Where one turn sends some rows of the set: a few examples, then the rows asked
j810: [  7   0  -1  49  19  30  -7  18  -8   8  10  11  -1 -27   7   4 -35 -28
  20 -20 -22 -11  13 -36  20  -1  15 -47  -6   0  -5  23 -40 -14   0 -16
  -1   4   6  42  38   8  30 -34 -15  15  27 -24  21 -35 -34 -10]
j601: [ 12  -9 -11  39  25  43  19  11 -21 -10  23  11   6   5  49  28   1 -65
   3  -3  -5   6  52  -4  33  28   4 -17  -7  19   4 -11 -20 -41 -45  -4
   2 -14 -16   6  49 -14  61  14  18  -2  43 -38  19 -23 -10 -40]
j202: [-16 -12  23  -5  -1   5  14 -12 -10  -9  33   8 -16  37  16  24   5 -48
 -43   0 -31  18  35   9  13  16 -14 -22 -35  35  32  12 -25  -2 -33  38
 -11  19  33  15  55 -33  19 -55  21  19   3  23  26 -18  42  24]
j496: [ 32   8   2  50  27  10  38  25  -6  27  30 -24  14  19  41  42 -22 -45
  17  -2 -13  22   2  -1   1  32 -17 -41  12   6 -17  12 -33   0 -42 -29
   3  34  18  -9  20  11  19  -9   3   9  26 -20 -12 -16 -39  39]
j735: [ 19  -9 -17  35  25  45  10  12 -19 -18  15  24  10   3  42  14  -2 -61
  17  -6 -17  20  41  -6  44  14   4  -6  -7  13 -12  -4 -19 -55 -47 -26
  -2  -1  -9  -1  53 -21  61   4  17   9  32 -27  23 -17  -9 -42]
j749: [ 28  16  -4  50  36  19  46  16  -8  25  28 -23  12  13  28  36 -15 -43
  16 -14   5  26 -12  -6   6  27 -15 -45  21   1 -10  15 -31  -8 -45 -32
  -9  28  22 -20   7   8  27 -20  -1  23   3 -21  -6  -9 -16  34]
j650: [ 14  -7 -12  40  22  43  24  12 -21 -11  18  13  12   9  50  32  -6 -71
  11  12 -12  21  45   4  30  24   0 -18  -1  17 -12   3 -14 -45 -54 -18
   4  -6 -25   6  51 -27  54   6  12   8  39 -23  23 -14 -14 -42]
j621: [ 13  -4  -4  27  26  40   7   8 -20 -14  27  23  -1  -8  57  16  -9 -64
  12  -4  -4  14  45 -12  31  20  13  -8 -11  14  -1  -4  -8 -39 -52 -12
   2  -2 -23   8  43 -14  71   1  26  -1  32 -18  22 -18  -8 -41]
j244: [ 12 -18  -9   9  39  36   3  16  -7 -34  21  17  12  56  55   5  -7 -18
 -11 -30  17  48  44 -24  28   2  17 -10   7  15  15   2 -34  18  -4 -12
  -4   0 -34 -11   1   1  32   6  -2  17  20  11  16 -26 -30 -12]
j505: [-18 -24  14  13 -13  18  20 -10 -18 -20  11  14 -26  42  64  12  -4 -49
  -8  12 -25  35   4   6   0 -21 -18 -25 -23  46  27   6 -35  -4 -26  30
   2  33  34  24  75 -36  24 -59 -14  -6 -14  10  -6 -12  10  55]
j462: [ 23  13  -8  42  31  14  42  21  -7  33  29 -14   2  13  49  31 -18 -35
  16  -9  -8  17  -8  -2   4  24  -2 -45  16  -3  -6  10 -24   2 -47 -26
  -2  33  13 -13  13  18  38 -15   6  15   6 -24 -21  -3 -31  50]
j90: [ 17 -22 -12  29  38  48  -1  14 -17 -33  15  10  18  60  48   5  -7 -30
  -4 -35  10  47  34 -19  36  -7   0  -2  15  16  15   1 -46   0  -1 -13
 -11   2 -27 -13   7 -11  24   9  -1  28   6   4  16 -35 -28 -15]
j192: [-12 -13  28 -39  28  37  -1  13  -7 -28  34   1 -15  27  27  11  27 -54
 -18 -16 -34  26  46   8   0  -8 -29 -35 -40  37  16   3 -29  13 -26  39
   6  19  37  18  64 -25  25 -52   2   2  12  12  16   2  13  36]
j985: [ -2   4  -2  51  23  37   1  17 -10  11   6  10  -1 -27   7   1 -37 -31
  19 -10 -26 -12  10 -29  26  -3  12 -47   9  -4  -1  33 -41 -19  -6  -8
   3  -7   1  40  41  -7  30 -36 -37  21  15 -25  22 -22 -32  -7]
j760: [ -6   6  -4  57  12  22   0  14 -15  17   9  12   3 -20  14   2 -34 -24
   9 -16 -24 -13  18 -34  30  11  17 -39  11  -3  12  31 -48 -17  -7  -7
   3 -13  10  33  43   8  27 -23 -26   1  21 -37  17 -25 -24  -4]
j414: [-14 -20   6  11  -9  21  24  -7 -12 -22  13  10 -24  40  63  17  -4 -48
 -15   3 -32  32   0   8   3 -20 -23 -28 -24  55  30   4 -41 -13 -22  26
  -2  37  34  28  71 -44  34 -59  -7 -12  -8   8   1  -7  17  50]
j33: [ 31  11  36  46  73  30  37   2  -4 -35  22  -5 -13  42  30  -8   9 -32
   9  16  11   4   9   5  37   8  -2 -28  21  19  -2 -14 -45  -4 -15   3
 -18  10  -8 -11  23  12  41  -6 -37  55 -11 -26  10  -3 -17   8]
j803: [ -7 -11  25 -37  26  33   3  10  -9 -19  33  -2 -16  30  33  11  24 -51
 -20 -17 -42  26  36   7  -8  -7 -33 -41 -40  40  17   2 -25  13 -24  36
  -1  22  40  11  53 -29  23 -55   7   0  11  26  15  -5  15  35]
j57: [ 21  11 -11  53  28  22  48  17 -11  36  20 -23  16  24  46  37 -16 -40
   6 -14   8   9   0  -2   1  19  -8 -46  15  -4  -3  14 -39  -2 -39 -28
   7  24  22 -15  23  15  32  -6  -3   2  21 -29 -14   1 -25  38]
j418: [ 20  15  31  33  64  30  43   1   7 -33  25   5 -20  41  53 -10   9 -29
   8  17   8  -5  19   4  34  12  13 -32  11  18   4 -19 -31   2 -11  -2
 -13  17 -10  -6  23  32  48  -9 -38  53  -1 -23   8  -1 -23  26]
j353: [  2   6  -3  40  22  32  -3  20 -11  10   4  14   6 -32   9  -3 -37 -32
  25 -20 -30   6   5 -44  36  15   7 -36   9   3  -3  30 -41 -23 -16 -21
   0   1  19  26  30  -3  33 -38 -30  12  17 -27  17 -24 -24  -4]
j231: [-10 -16   3 -18  13  19  23  -3 -10 -40  25  26 -19  40  28   9  23 -31
 -12   3 -45  26  20  13 -13 -43 -20 -44 -23  31   1  13 -21   3 -28  20
  -9  32  29  28  67 -10  32 -61  -1  -5  -1  10  21   0  33  41]
j86: [-13 -10  22 -10   6   2  10 -22  -8  -4  36   9 -24  37  15  20  10 -48
 -32  12 -38  19  37   6   4  12 -15 -26 -36  35  29  10 -18   1 -30  40
 -11  17  24   9  59 -36  22 -56  22  18   1  28  22 -24  38  22]
j884: [ 17  10  31  44  66  38  51  -2   2 -26  14   2  -7  41  31   0   8 -44
   5  31   4 -10  23  12  31   8   0 -37  22  19 -10 -10 -36  -4 -15   1
 -15   7 -18   2  35  11  40  -9 -39  62   5 -23  15   6 -20   6]
j197: [  5   6  -4  45  12  21  -7  18 -17  11  13  15 -13 -34  20  -1 -42 -23
  22 -15 -28  -7  12 -37  29  14  26 -38  -5  -2   8  33 -31 -15 -21 -10
   4   1   4  30  33   3  40 -34 -21   5  11 -26   8 -30 -27   1]
j435: [ -7 -15  -1 -11   4  17  28   7  -8 -44  24  20 -15  44  29  10  25 -34
 -19  -5 -42  28  19  20  -7 -39 -11 -44 -16  38   6  16 -28   0 -30  18
  -8  32  30  28  67 -14  28 -55   1  -5   2   2  22  10  41  43]
j286: [ 22 -26  -4  28  35  32  -1  20  -1 -30  17   2  18  62  49  16  -7 -21
  -4 -30  22  39  34 -25  23 -10   3 -16   3  16   3  -5 -45  13   4 -10
  -2  11 -25  -2  10  -4  18  11  -6  18  31  12  19 -40 -44  -9]
j126: [-12 -21  -1 -14   6  22  25   1 -14 -39  24  24 -16  47  30  17  26 -38
 -11   0 -32  37  23  20 -15 -47 -12 -43 -23  32   3  12 -26   8 -27  15
  -4  31  26  23  70  -5  28 -58   1   0   1   2  14   7  33  47]
j388: [-15 -25  28  12   0  -1   4 -10 -11  22  20  15 -26  30  29   9   7 -36
 -30   9 -16  28   5   9   2 -22   0 -28 -30  16  13 -11 -33  -6 -33  47
  -3  10  41  24  75 -49  34 -49  11   3  -1  29  -3  -1  18  26]
j145: [-12 -21   7   7 -10  18  24 -15 -15 -18  11  16 -27  45  66  14  -2 -49
  -8  12 -35  32   4   8  -4 -23 -23 -30 -29  49  24   6 -26  -7 -27  23
  -1  37  32  19  72 -39  30 -61  -3 -10  -7  19  -4 -14  13  44]
j380: [-14 -23  26   7   3   1   2 -13 -12  12  20  16 -26  36  36   4   5 -33
 -30   6 -32  28   4   7   1 -27  -5 -28 -27  17  14  -8 -31  -5 -25  44
  -7  12  38  22  68 -48  31 -50  11  -3  -3  39   4  -8  15  22]
j783: [ 23  12  39  49  60  28  49  -7   1 -19  20   4 -12  40  33  -6   7 -45
  12  26   3 -15  19   3  25   6   8 -37  16  22  -8 -17 -48   3  -1  -5
 -21  16 -12   8  29  28  40  -8 -26  58   8 -22  15  -8 -19  10]
j880: [-13 -24  26  13   0   0   8  -7 -15  13  21  16 -24  34  33  10   4 -30
 -38   3 -27  28   2  14   8 -20  -2 -30 -26  20  16 -10 -40 -10 -28  46
  -9  10  43  27  67 -51  36 -50  11  -2  -1  30   2   2  24  20]
j242: [ 19   6  29  45  61  34  50  -3  -3 -33  17   0  -8  46  40  -1   5 -33
   0  19  15 -18  29   2  33  11   0 -33  15  20  -1  -9 -48   2 -15   1
  -9  11  -9   4  31  29  48  -3 -48  41   9 -40  10   0 -12  18]
j739: [-20 -15  21 -12  -4   5   6 -14 -16   1  34   9 -19  32  10  20   9 -58
 -34   3 -31  25  44   2   7  16  -8 -25 -33  31  29  17 -24   5 -31  37
  -8  13  25   9  60 -31  18 -56  21  21   3  24  23 -22  40  26]
j118: [ 23   9 -14  47  28  22  42  24  -8  27  22 -29  18  26  40  48 -15 -44
  10  -8  -2  26   0   5   1  24 -15 -48  19  -1  -9  22 -30  -4 -43 -28
   4  25  10 -13  17  -1  19 -12  -7  18  15 -15 -10  -7 -36  40]
j349: [  7 -24 -10  25  35  48   1  19  -7 -26  12   5  22  55  44  18 -12 -24
 -11 -33  18  40  39 -19  26  -7   1 -21  12   7  10   9 -41   9   2  -6
   0  -4 -31   2   7 -16  16   3 -20  26  20  14  21 -34 -44 -14]
j856: [ 10 -29 -10  22  35  45  11  22 -16 -25  16   6  22  59  45  14  -3 -22
 -19 -39  19  33  47 -18  23  -3   3 -20  14  11  13   1 -50  17  -3  -4
  -6  -8 -26   1  -1   4  29  14 -13  10  24  -4  17 -33 -28 -11]
j595: [ -9 -11  25 -35  30  38   7  18  -6 -27  25  -2  -9  28  29  11  25 -47
 -30 -24 -36  19  33  10   2  -6 -28 -39 -37  42  20   3 -29  13 -26  37
  -2  26  43  20  58 -31  23 -52   8   0  11  15  18   6  22  30]
j939: [ 19 -11   2  39  21  38  23  11 -24 -18  18  21  11   7  54  18  -4 -74
  17  11 -17  13  48  -8  27  22   4 -10  -2  27 -15  -7 -21 -33 -46 -20
  -3   5 -24  12  52 -10  53  10  25   4  43 -25  22 -24 -13 -45]

j496 -> j783
j33 -> j90
j349 -> j650
Now find these:
j418 -> j244
j242 -> j856
j388 -> j505
j435 -> j595
j803 -> j86

